In the data rows, the value 128 means zero.
Here is a table of points, one per row:
[167 127 160 143  60 131 140 141 127 117 112 135 125 135  95 135 125 145 146 104 177 144 151 158 131 124 181 124  88 146 116 106 155 172 131 164 159 121 131 134 127 125 147 122 146 150 128 139 126 147 181 129]
[124  94 135 132 141 133  96 114 123   0 169 133  90 175 133 134 121  95 103 132 127 132 133 129 126 138  98 129 127 104 122 116 112 124 135 114 162 116 138 124 115 118 137 145 137 131 137 123 122 156 149 135]
[152 147 102 160 139 166 129 205 136 123 149 115 123 114 140 145 150 148 146 161 104 104 155 128 137  98 125 107 119 102 165 117 147 116 152 104  94  98 114 144 140 107 140 112 146 158 110 107  73 121 141 134]
[186 138 114 135 119 106 114 146 123 136 120 122 111 117  95  87 162 126  83 125 133 152 124 125 156 128 144 143 189 132 117 117 110 112 154 138 165 115 135 142 141  70 141 109 131  65 113 134 145 153 124 127]
[ 85 138  86 100 151 120 138 135 158 106 125  78 129 112 108 104 129 110 158  88 129 153 115 150  88 171 129 134 113 159 121 129 113 145 124 158 131 106 118 150 121 118 153  83 150 128 140  77 127 115 104 109]
[144 131 127 127 115 129 100 142 165 132  97 164  95 171 125 177 109 165 100 146 122  95 111 170 130 131 134 155  97 153 139 139  95 117 109 137 155 124 138 153 116 120  98  79 134 121 122 131 119 135  77 166]
[162 128 149 136 119  82 136 126 128 133 117 153 151 127 134 120  48  94 149 137 119 112 121 126 113 121 120 144 138 125 146 134 149 118 184 133 155  91 127 103 100 140 135 163 158 151  94  94 133 107  97 116]
[117  92 120 117  82 121 109 155 119 146 154 127 140 135 105 105 159 136 146 119 138  98 108 135 117 113 152 154 122 110 153 124  59 172 165  92  93 121 144 130 102 142 133 160 134 125 161 138 135 121 105 143]
[113 114  98 174 155 128 111 135  99 145 137  83 149 158 126 117  66 133 146 156 127 197 137 135 132 124 166 164 105 110 172 106 120  96 122 149 107 152 135 121 131 138 126 134 147 113 136 155 122 164 123 103]
[ 96 147 103 102  98 130 117 134 105 116 134 121 122 141 106 105 125 115 109 123 140  90 157 128 121 158 159 122 138 124 132 179 168 100 137 118 122 148  12 104 129 130  93 106 129 122 121 149 126 130 134 101]
[ 90 138 150 147 112 116 134 126 140 139 117 143  70 124 130 130 139 158 158 152 139 129 130 128 115 136 115 129 150 133 136 139 116 118 159  99 162 126 155 122 253 175 143 113 137 109 154 117 136 150 124  88]
[118 128 117 121 130 137 123 140 105 109  83 127 129 100 114 124  89 107 123 137  59 132  87 125 161 129 149 103 102 113 131 135 135 153 125 128 148 120 100 129 162 145 174 115  52 152 141 151 153 120 118 143]
[119 188 135 133 147 136 130 126 151 126  96 135 130 167  91 145 147 119 165 101 117  93  97  66 106 128 154 116 134  91 133  56 144 108 124 119 142 159 147 142 124  99 121 135 136 101 117 140 124 114 131 127]
[126  94 125 117 139 154 126 101 187 158 120 105  83 135  85 138  72 154 138 121 150 120 128 115 120 135 112 133 119 132 111 139 134 121 118 118  82  89 118 126 134  83 142 171 105 129 110 125 158 140 155 115]
[135 143 176  88 145  93 132 110 107 132 132  94 117 128 134 149 156 161 106 147  97 148 150  91 125 134 140 120 108 145 121  94 130 121 150 151  84 113  87 114 123 147 145 142 136 118 145 103 128 175  92 168]
[117  55 156 127 119 144 165 156 150 143 127 144 132 134 128 149 143 114 137 184 105 156  94 120 143 174 152 150 180 128  86 123 178 141 114 117 120 142 118 148 106 146 122 119 162 128 120 147 132 113 113 145]
[ 84 124 157 142 148 146 149  97 115 148 113 144 123 130 111 155 164 122 142 130 160 136 151 137 126 101 107 103 119  97 128 152 120  80 158 133 162 109 141 149  76 117 142  84 127 146 117 173 146 150  89 120]
[157 104 104 104 150 103 128 135 115 130 122 141  96 135 173 137 135 127 123 118 224 142 143 127 145 146 134 122 137 121 135  91 144  91 132 132 116 153 126 126 138 130 133 134  95 150 175 124 139  65 105 151]
[137 137 112 122 122 161 144 130 106 120 141 111 166 143  71 123 110 106 110 114 134 136 128 116 114 129 103 102 131 136 146 145 152 116 126 156 119  89 155 149 182 179  85 138 138 108 144 148 120  99 121 196]
[132 183 119 118 135 140 125 116 143 125 237 123  96 105 125 137 122 135 178 133 112 138 133 139 137 119 139 133 129 158 118 144 141 132 140 148 146 177 121 138 129 134 127 146 115 148 116 158 170 119 118 164]
[123 124 135 130 120 109 139 137 149 114 134 106 139 123 132 141 116 109 116 129 147  97 188  70 155  83 103 160 134 145 141 118 116 177  81 122 130 135 112 144 159 117 146 132 159 141 137 151 140 123  81 100]
[180 104 133 126 130  98 131 137 102 130  99  71 111 138 122  95 158 128 149 115  86 100 138 124 106 125 121 130 110 136 110 160 157 108  85  92 143 153 172 119 110 143 109 109 111 151 113 114 139 128 125 131]
[131 143  50 123  99 153 154  83 113 124  98 165 103 136 149 121 143 164 124 128  86 153 127  87 130 118 120 150 112 148 135 146 147 127 129 130 135 124 128 100  99 125 149 152 156 124 135 151 107  86 144 121]
[121 117 122 104 142 108 235 165 118 109 116 163 116 119 145 122 118 129 129 133 107 119 147 128 130 126 140 107 119  97 131 147  68 129 129 179 101 152 139 151 138 111  84 154 131 124 113 102 154 140 150 115]
[120 127 144 113 145 102  76 120 125 131 127 205 188 124 138  93 141 136 147 118 118 161 137 123 103 116 109 136 101 137 129 149 163 131 117 115 110 137 101 201 155  97 125 121 118 131 138 122 128 141 141 138]
[115 146 157  94 116 142 109 113 103 113 138 123 118 101 128 165 118 103 103 140 126 144 103 142  98  68 175 133 146 132 139 162 143 112  87 138 106 131 141 137 128 111 143 142 102 105 123 105 108  99 130 104]
[120 149 117 116 124 119 129 108 161 133 130 120 146 117 119 110 126 126 120 117 152 148  98 142 169  82 129 149 141  69  53 130 114  96 115 110 143 112 113 114 141 143  98 127 139 166 144  97  97 141 138 156]
[162 143 145  75 180 152  96 109 141 122 114 138 144  98 121 109 112 139 162 139 140 125 166 117 161 152 150 105 148 135 153 145  88 147 124 117 127 147 138 117 101 182 127 120 124 109 104 143  98 122 149 111]
[116 120 139 188 130 124 152  89 152 117 156 125 177 141 152 123 145 134 118 124 107 118 163 129 124 144 197 133 131 124 132 121 113 141 118 116 134  75 135  92 135 104 133  93 108 129 147 131 162  98 133 155]
[ 86 107 119 103 130 143 117 162 134 110 115 117 187 131 141 137 128 151 125 118 121 116 109 129 145 104 134 115 168 222 120 123 129  85 155 135 145 145 154  96 128 114 122 139 127 146 152 139 134 154 148 111]
[145 131  92 136 164 122 150 142 122 163 147 151 129 106 141 134 137 129 117 107 138 133  99 148  81 124 125 115 146 132 134 106 128 148  63 139 170 108  96 100 123 154 140 144 122 136 135 167 119 176 114 116]
[122 149 124 143 177 160 131 109  67 134 125 132 129 164 156 101 104 132 150 150 160  67  97 148 123 111 126 158 161 147  99 118 122 177 123 151  97 129 114 127 119 145 156  87 142 103 122  96 150 141 152 155]
[125 155 133 107 104 101 141 135 145 162 134  94 136 107 165 137  93 109  63 161 132 127 121 128  86 144 101 133 117 134 116 106 112 135 144 106 133 147 136 145 113 131 133  93 135 143 141 175 125 124 210 139]
[129 139 137 126 130 114 114 108 128 128 143 107 118 152 154 105 126 151 102  96 108 130 103 198 157 108 113  49 133 138 140  99 144 136 114 118  96 131 110 154 129 139 124 144 165 123 112 157 153 102 112  93]
[116 158 140 131 139 125 130 125 136 135 124 112 143 139 140 145 147 148 113 124 156 131  79 108 163 169 110 143 127 105 210 173 153 154 114 145 133 135 143 113 107 105 125 123 136 164 152 106 156 151 142 118]
[141 110  93 126 131 119 116 114 116 128 140 122 153 120 116 237 141 121 120 111 120 157 125 148 129 108 104 131 123 122 122 111 131 161 147 105 132 155 112 106 141 141 101 100 127  96 102  79 162 118 138 102]
[112 158 175 184 133 141 145 167 123 135 136 174 119 135  61 107 130 131  90 135 123 141 137 133 151 137  83 144  98 168 111 100 112 111 116 125 100 146 137  91 101 148 141 132 107 131 124  98 111 100 115 101]
[101 136 142 180 128 144  99 144 127 134  99 105  89 115 178 106 124 101 125 116 140 158 132 118 115 125 128 116 132 139 107 141 129 191 148 126 123 133 137 111 124  99  55 149 101 131 113 141  99 131 103 150]
[122  90 130 130 111 152 156  87 142 145 138 101 151 152 146 111 152 115 110 129 136  88 131 146 141 142 118 149 109 130 153 110 125 131 150 151 151 163 125 145 157 135 151 156  80 128  68 115  73 145 123 127]
[115 117 118 134  94 126  64 129 151 129 139 132 112 103 153 118 135 129 121 115 113 112 125  84 128 119 117 121 139 104 126 123 140 115 120 231 110 111 142 124 115 194 125 102 114 124 105 130 144 132 136 113]
[146 116 138 166 121 118 119 122  90 139 141 122 135  73 129 166 112 134 165 128 108  72 123 145 153 175 118 102 101 123  85 138 117 108 118 145 128 143 133 130 126  84 139 138 151  80 191 125  66 128 116 112]
These points spread out most along one direction. Where along it does each point below lie, from 0 to 99? The average is 50, and the first point in the table lies past the average. One standard deviation of the points above along it is 16.
[ 84 124 157 142 148 146 149  97 115 148 113 144 123 130 111 155 164 122 142 130 160 136 151 137 126 101 107 103 119  97 128 152 120  80 158 133 162 109 141 149  76 117 142  84 127 146 117 173 146 150  89 120] --> 68
[123 124 135 130 120 109 139 137 149 114 134 106 139 123 132 141 116 109 116 129 147  97 188  70 155  83 103 160 134 145 141 118 116 177  81 122 130 135 112 144 159 117 146 132 159 141 137 151 140 123  81 100] --> 57
[122 149 124 143 177 160 131 109  67 134 125 132 129 164 156 101 104 132 150 150 160  67  97 148 123 111 126 158 161 147  99 118 122 177 123 151  97 129 114 127 119 145 156  87 142 103 122  96 150 141 152 155] --> 42
[ 85 138  86 100 151 120 138 135 158 106 125  78 129 112 108 104 129 110 158  88 129 153 115 150  88 171 129 134 113 159 121 129 113 145 124 158 131 106 118 150 121 118 153  83 150 128 140  77 127 115 104 109] --> 38
[141 110  93 126 131 119 116 114 116 128 140 122 153 120 116 237 141 121 120 111 120 157 125 148 129 108 104 131 123 122 122 111 131 161 147 105 132 155 112 106 141 141 101 100 127  96 102  79 162 118 138 102] --> 48
[113 114  98 174 155 128 111 135  99 145 137  83 149 158 126 117  66 133 146 156 127 197 137 135 132 124 166 164 105 110 172 106 120  96 122 149 107 152 135 121 131 138 126 134 147 113 136 155 122 164 123 103] --> 45
[117  92 120 117  82 121 109 155 119 146 154 127 140 135 105 105 159 136 146 119 138  98 108 135 117 113 152 154 122 110 153 124  59 172 165  92  93 121 144 130 102 142 133 160 134 125 161 138 135 121 105 143] --> 68
[145 131  92 136 164 122 150 142 122 163 147 151 129 106 141 134 137 129 117 107 138 133  99 148  81 124 125 115 146 132 134 106 128 148  63 139 170 108  96 100 123 154 140 144 122 136 135 167 119 176 114 116] --> 35
[117  55 156 127 119 144 165 156 150 143 127 144 132 134 128 149 143 114 137 184 105 156  94 120 143 174 152 150 180 128  86 123 178 141 114 117 120 142 118 148 106 146 122 119 162 128 120 147 132 113 113 145] --> 58
[112 158 175 184 133 141 145 167 123 135 136 174 119 135  61 107 130 131  90 135 123 141 137 133 151 137  83 144  98 168 111 100 112 111 116 125 100 146 137  91 101 148 141 132 107 131 124  98 111 100 115 101] --> 80
[162 143 145  75 180 152  96 109 141 122 114 138 144  98 121 109 112 139 162 139 140 125 166 117 161 152 150 105 148 135 153 145  88 147 124 117 127 147 138 117 101 182 127 120 124 109 104 143  98 122 149 111] --> 34
[132 183 119 118 135 140 125 116 143 125 237 123  96 105 125 137 122 135 178 133 112 138 133 139 137 119 139 133 129 158 118 144 141 132 140 148 146 177 121 138 129 134 127 146 115 148 116 158 170 119 118 164] --> 23
